Some points, one per row:
[22  3 31 61 55 24 53 72]
[ -7  -7 -55  53 -25  10  81  50]
[ 49  -3 -22   1  14 -12   6  19]
[  7 -19  -7  -5 -71 -48 -19 -18]
[ 22  20   9 -33  13 -11 -12  17]
[ 41   5 -35 -42 -46 -37 -20 -40]
[ 35  -2  11 -59 -43 -55 -56 -22]
[ 16  19 -51 -40 -28 -33 -79 -87]
[-43   6  -3 -41   4   2 -38 -30]
[-58   2  36  62  99  39  22  42]
[ 63  23 -58 -28 -21 -66 -15  -9]
[ -44   -8   30  -93  -42  -45 -120  -90]
[ 48   2  -4  14  22  40 -22 -50]
[-47 -25 -28  32 -21 -34  66  62]
[ 68  16 -21 -40 -16   9 -10 -51]
[ -8 -13  10 -35  13   1 -73 -32]
[ 56  -5  -5   8  24  42  -9 -33]
[ 23  35  26  39  72  20  37 119]
[-33 -38 -23  88  47  -1  79  90]
[-44 -17  26 -13   9 -23   8 -30]
[-56 -28  -5  58  74  41  72  35]
[ 21 -14  -8 -38  -6   2 -51 -56]
Then 12 other points, each followed by its number:
[ 57  -1  -1 -31 -22  16 -98 -70] 0
[ 11  21  30  32  24  15 -11 -41] 1
[-79  26   5  22 -67   7  71  83] 2
[-11  -6 -30 -12   4  28   0  -5] 3
[ -4  15  10 -38  -6 -12 -47 -20] 4
[ 33  -2   4  -3 -12   3  -3 -85] 5
[-52   9  72  -4  35 -34 -65  37] 6
[ 21  32  21 -58 -76  -5 -35 -40] 7
[-60 -16  27   8   2   8  10  29] 8
[ 12 -10 -40   4 -45 -16  61  36] 9
[ 10   4 -31  31 -30 -34  79  53] 10
[-63 -15  18 -71 -20 -45 -71 -57] 11
Which three of these numbered points are nearest to each point below, ignoring the direction in which the first points spread most? Their numbers follow each, nearest first.
[-87 -12   4  30   3  45  57  64] > 8 11 3
[ 66   1 -34 -43  -7  28 -79 -80] > 0 3 5
[ 28 -15 -64 -32 -81 -33 -13 -51] > 9 10 3
[ 29   8 -29 -39 -29  -3 -34 -58] > 3 5 4
[ 31 -20   0   1  36  25 -12  21] > 0 4 3
[ -3  -5  -5  76   1  29 103  84] > 9 7 10
[  2  10 -57  41 -44   0 117  82] > 9 10 7
[ 55   7 -14 -73 -53 -30 -37 -64] > 7 9 3
[  3  -1  44  17  92  30   0 -36] > 1 5 0
[ -3 -11 -26  58  -5  -1  97  48] > 9 10 7
